One turn moves each row of this set onto another row. After a few examples, where does it send each row asked below?
k_818: [ 3.91  3.01 -1.09  3.11  1.82  2.95  1.17  1.79 -2.05 -1.66  0.72  1.94
  1.31 -4.00]
k_753: [-2.62  0.02 -4.18  2.06  1.80  2.92 -0.12 -1.85 -1.16 -1.22 -0.46 -0.51
 -5.15 -4.08]
k_686: [-1.46 -1.94 -5.21 -2.08 -0.10 -2.58  0.70  0.20 -0.96  3.86  1.66  1.55
 -2.29  0.34]
k_286: [-1.66  3.70 -2.63 -1.00 -1.58  1.42  0.12 -4.65 -3.53  0.57  1.10  3.77
 -0.39 -1.20]
k_451: [-1.66 -2.46  0.28  1.36 -0.12  2.90 -2.06 -0.04  3.81  1.26 -0.06 -0.07
 -4.07  2.71]
k_83: [-2.42  3.97 -2.43 -1.44 -1.39  1.68  0.22 -3.78 -4.31 -0.19  0.60  2.55
 -0.82 -1.17]
k_837: [-2.16  1.10 -5.02 -0.56 -0.11  3.07 -2.54 -3.20  1.20  0.45  2.33  3.54
  0.62 -4.75]
k_197: [-1.18 -0.62 -4.83 -2.42  2.84  0.11 -1.47  0.48  0.83  0.41  1.42  5.43
  1.89 -1.08]
k_35: [-1.35 -0.22 -4.54 -3.37  2.52 -0.81 -2.10 -0.34 -0.49  0.34  2.06  4.77
  1.62 -0.80]
k_523: [ 1.75 -0.37  3.96 -0.05 -1.21  3.25  0.83 -1.61  2.08 -1.58  1.60  2.44
  1.96  0.87]
k_982: [ 3.62  3.47 -2.32  2.69  1.99  3.98  2.77  2.62 -1.19 -1.26  0.52  1.65
 -0.70 -2.26]
k_975: [ 4.22  3.99 -2.06  3.82  1.15  3.42  2.31  1.31 -1.43 -1.01  0.75  1.80
 -1.31 -2.57]
k_91: [ 2.06 -0.55  3.62 -0.54 -2.01  4.25  0.94 -2.04 -0.61 -0.30 -0.17  2.17
  1.66  0.97]
k_932: [ 0.05 -1.12  2.84  1.09 -2.41  1.65 -3.05  1.04 -3.56  0.62  0.75 -2.43
  0.87 -0.36]
k_991: [ 0.20  2.83 -4.19  1.83 -0.53  2.52  0.58 -2.08  3.55 -1.83  2.78 -0.22
 -2.05 -5.28]
k_668: [ 3.34 -4.59 -1.61 -0.56 -0.16  1.95  3.41  2.10 -0.84  0.27 -0.46 -0.69
 -1.01 -2.93]
k_609: [ 0.72  3.76 -0.82  1.46 -0.48 -1.79 -2.01  0.29  2.12  3.40  1.89  2.98
  0.60  2.64]
k_323: [-0.15  2.34 -3.77  1.66 -2.16  1.98  1.20 -2.71  4.28 -1.49  2.34  0.02
 -2.44 -4.51]
k_88: [ 1.03  3.52 -0.91  2.15  0.79  0.06 -0.66  1.10  1.35  3.09  2.60  3.13
 -1.03  4.27]
k_458: [ 1.07 -0.38  3.03 -1.55 -2.00  4.63  1.38 -1.98  1.10 -0.41 -0.48  1.99
  1.47  1.20]
k_564: [-2.06  0.05 -4.11  2.31  1.80  4.01 -0.52 -0.65 -2.13 -1.85 -0.15 -0.04
 -5.32 -3.46]
k_516: [ 4.77  1.62 -2.36  2.06 -3.03 -0.83  0.63 -0.33  2.00 -2.84 -0.08 -0.37
 -3.62 -2.70]
k_167: [ 5.53  1.11 -2.76  1.52 -2.08 -0.13  0.98  0.03  1.86 -3.03  1.02 -0.19
 -2.90 -3.66]
k_217: [-1.73  4.77 -2.12  0.23 -1.23 -0.39 -0.15 -4.03 -3.68 -1.23  2.39  2.57
 -0.90 -2.10]
k_937: [-2.67 -0.59  2.09  1.07  1.56  1.60 -1.62  2.09 -1.85 -1.15  4.66 -1.26
 -0.53  2.11]
k_17: [ 2.34 -5.53 -0.48  0.07 -0.06  2.74  2.01  1.94  0.20 -0.49  1.32 -0.45
  0.28 -3.98]
k_838: [-1.76 -0.04  2.22  1.18  1.43  1.05 -2.59  1.98 -0.40 -0.34  4.64 -2.01
 -0.79  2.36]
k_39: [ 3.98 -0.10  0.30  0.38 -2.78 -1.39 -1.20  1.14 -1.60 -0.87 -2.79 -2.02
 -0.42 -2.02]
k_429: [ 0.77 -1.39  3.27  0.82 -2.26  2.04 -3.84  0.22 -1.76  0.32  0.53 -2.48
  0.67 -0.41]
k_150: [-0.24 -0.46 -2.08 -0.69  2.84 -1.26 -2.15  2.23 -0.84 -0.74  5.33  3.04
 -0.84  2.92]
k_374: [-1.09 -1.40 -5.32 -2.05 -1.82 -2.14  0.11  0.24 -2.31  3.54  1.68  1.29
 -2.72  0.37]
k_241: [ 0.82  4.16 -1.62  1.28  0.01 -0.54 -0.30  1.60  1.60  3.32  1.67  2.02
 -1.38  4.04]
k_33: [-2.42 -1.42 -4.69 -0.91 -1.63 -3.28 -0.94 -0.72 -0.97  3.57  2.77  0.46
 -2.26 -1.26]
k_959: [-0.97 -3.69  0.45  0.98  0.72  0.34 -2.54  0.11  4.64  0.60  0.37  0.58
 -2.99  1.80]
k_513: [ 4.79 -0.87  0.79 -0.76 -2.51 -0.64 -0.95  0.31 -0.68 -1.43 -2.42 -1.73
  0.20 -2.36]
k_763: [-0.82 -0.71 -1.83 -0.35  3.62 -0.03 -1.59  2.47 -0.63 -1.72  4.62  4.05
 -0.70  2.66]
k_106: [-1.79  0.64 -4.93 -0.36 -1.08  3.02 -1.27 -2.84  2.48  1.19  2.00  3.83
  1.14 -4.42]
k_134: [ 3.38 -4.78 -1.66 -1.10 -0.81  3.23  3.09  2.30 -0.51  0.29  0.03  0.58
 -0.49 -2.44]
k_645: [-2.24 -3.27  1.16  1.22  1.10  2.66 -1.52 -0.15  2.99  1.18  0.03 -0.82
 -3.50  2.24]
k_611: [-1.20 -0.61 -4.08  2.24  2.38  1.12 -1.05 -0.50 -2.26 -2.89  0.01 -0.14
 -4.57 -4.94]

k_286 -> k_686
k_429 -> k_513
k_134 -> k_982
Where do these go?
k_33 -> k_609
k_197 -> k_763

One turn moves each row of this set onto another row. After a few examples, where does it send each row asked below?
k_519: [-4.35  0.37 -1.03 -1.40 -5.58  0.77 -1.80 -2.67 -0.49  1.06 -1.37  2.70
 -1.15 -0.51 -0.03 -0.04  0.86 -0.40  3.12]
k_154: [ 2.72  1.39 -0.67 -0.68  3.08 -1.59  1.22  4.51  1.25  0.20 -0.31 -0.57
  0.86  2.16  0.16  5.21  0.85 -0.21 -2.45]
k_835: [ 3.22  1.28 -0.91 -0.82  3.06 -1.30  1.81  4.00  0.27  0.02 -0.25 -1.29
  0.35  3.64  0.40  4.12 -0.26 -1.52 -2.18]
k_551: [ 4.43  1.74  0.89  0.01 -0.19  0.04  0.97 -1.38  0.54  0.20  0.28 -0.57
  0.39 -0.93  0.15  6.42  2.27  0.33 -4.03]
k_214: [ 0.12  0.65  1.35  2.83  0.77  2.74 -0.10 -2.15  1.07 -1.30  0.15  1.64
 -0.43 -2.71  0.09 -6.13  1.27 -0.92  3.36]
k_213: [-4.28  0.36 -1.15 -1.55 -5.75  0.66 -1.54 -2.87 -0.68  1.01 -1.30  2.52
 -1.25 -0.28  0.17 -0.31  0.60 -0.59  3.13]
k_96: [ 2.71  1.21 -0.22 -0.01  3.35 -0.58 -0.27  3.89  0.50  0.07 -0.33 -1.69
 -0.25  3.70 -0.52  5.00 -1.40 -2.11 -2.12]
k_998: [-4.99 -0.67  2.54 -0.45 -1.12  1.45 -3.25  0.22  1.83 -0.30  0.65 -3.71
 -0.12 -3.71 -0.36 -2.78 -1.45 -0.34 -0.23]
k_702: [ 4.83  1.35  1.06  0.38  0.09  1.11  0.34 -2.56 -0.90 -0.12  0.18 -2.30
 -1.12  1.57 -0.16  5.48 -0.67 -2.35 -3.61]
k_575: [ 2.23  1.29 -0.02  0.16  3.30 -0.87 -0.92  4.46  1.43  0.30 -0.35 -0.95
  0.20  2.28 -0.89  5.94 -0.31 -0.70 -2.49]
k_243: [-4.43  0.23 -1.01 -1.40 -5.61  0.90 -2.16 -2.76 -0.55  0.99 -1.25  2.46
 -1.29 -0.37 -0.02  0.06  0.45 -0.52  3.13]
k_770: [-0.71  0.69  2.05  3.66  0.88  2.96 -2.36 -1.67  2.02 -1.07  0.05  1.90
 -0.50 -3.93 -1.00 -4.61  1.37 -0.04  3.13]
k_580: [ 4.62  1.33 -0.92 -1.33 -0.87  4.94  0.95 -0.29  0.62  0.40 -1.70  0.16
  2.43  3.19  0.24  4.33  0.95  0.94  2.19]
k_296: [ 4.16  1.49 -0.63 -1.02 -0.92  4.84 -0.02  0.18  1.30  0.60 -1.72  0.74
  2.68  2.28 -0.12  5.19  1.54  1.84  1.89]
k_915: [ 4.36  1.31 -0.38 -0.78 -0.71  5.44 -0.50 -0.47  0.48  0.40 -1.86 -0.35
  1.77  3.56 -0.32  4.74 -0.09  0.24  2.16]
k_192: [-3.74 -0.41  0.97 -2.09 -1.65  0.10  1.32  0.06  1.12 -0.69  0.88 -3.01
  1.07 -3.18  1.64 -4.91  0.43 -0.04  0.02]
k_505: [-4.71 -0.35  1.80 -1.19 -1.54  0.25 -1.19  0.85  2.35 -0.33  0.85 -2.45
  1.20 -4.92  0.58 -2.93  0.92  1.46 -0.45]
k_488: [-0.48  0.31  1.27  3.16  0.46 -3.12 -1.97  4.73  1.23  0.05 -0.06  3.29
 -1.73 -0.48 -1.04 -3.34 -2.41 -0.69 -1.98]
k_74: [-0.33  0.83  1.48  2.95  0.76  2.41 -0.58 -1.57  1.85 -1.02  0.21  2.39
  0.02 -3.99 -0.11 -5.22  2.34  0.29  3.12]
k_862: [-3.99 -0.76  1.58 -1.23 -1.28  1.32 -0.70 -0.51  0.52 -0.76  0.81 -4.37
 -0.24 -2.04  0.80 -4.73 -2.04 -1.78  0.24]
k_863: [ 3.87  1.33 -0.07 -0.54 -0.74  5.48 -1.39  0.00  1.24  0.66 -1.85  0.10
  2.15  2.69 -0.76  5.68  0.46  1.26  1.90]
k_4: [-4.26  0.31 -1.01 -1.47 -5.58  0.79 -1.78 -2.91 -0.65  0.90 -1.34  2.37
 -1.36 -0.17  0.09 -0.25  0.35 -0.78  3.10]
k_512: [-0.12  0.17  1.11  2.92  0.48 -3.17 -1.26  4.38  0.53  0.01  0.00  2.88
 -2.02  0.26 -0.87 -4.03 -2.97 -1.47 -1.72]
k_491: [-0.22  0.35  0.96  2.66  0.27 -3.67 -0.84  4.81  1.16  0.00  0.07  3.73
 -1.27 -0.74 -0.60 -3.73 -1.62 -0.19 -2.03]
k_351: [ 5.34  1.54  0.32 -0.43 -0.30  0.19  2.58 -2.10 -0.68 -0.20  0.21 -1.31
 -0.03  0.79  0.95  4.76  1.17 -1.19 -3.65]
k_118: [ 4.10  1.40  1.51  0.91  0.04  0.94 -1.27 -1.71  0.42  0.24  0.00 -1.43
 -0.76 -0.11 -0.84  7.07  0.34 -0.83 -4.06]
k_872: [ 0.15  0.31  0.68  2.50  0.38 -3.52 -0.16  4.55  0.67 -0.12  0.08  3.27
 -1.56 -0.01 -0.29 -4.39 -2.18 -1.00 -1.73]
k_422: [-0.39  0.50  1.89  3.56  0.92  3.29 -1.86 -2.29  1.24 -1.17  0.12  1.26
 -1.02 -2.75 -0.65 -5.42  0.36 -1.26  3.43]

k_551 -> k_118
k_488 -> k_512
Where do these go?
k_213 -> k_519
k_835 -> k_154
k_998 -> k_862
k_422 -> k_214
k_580 -> k_296

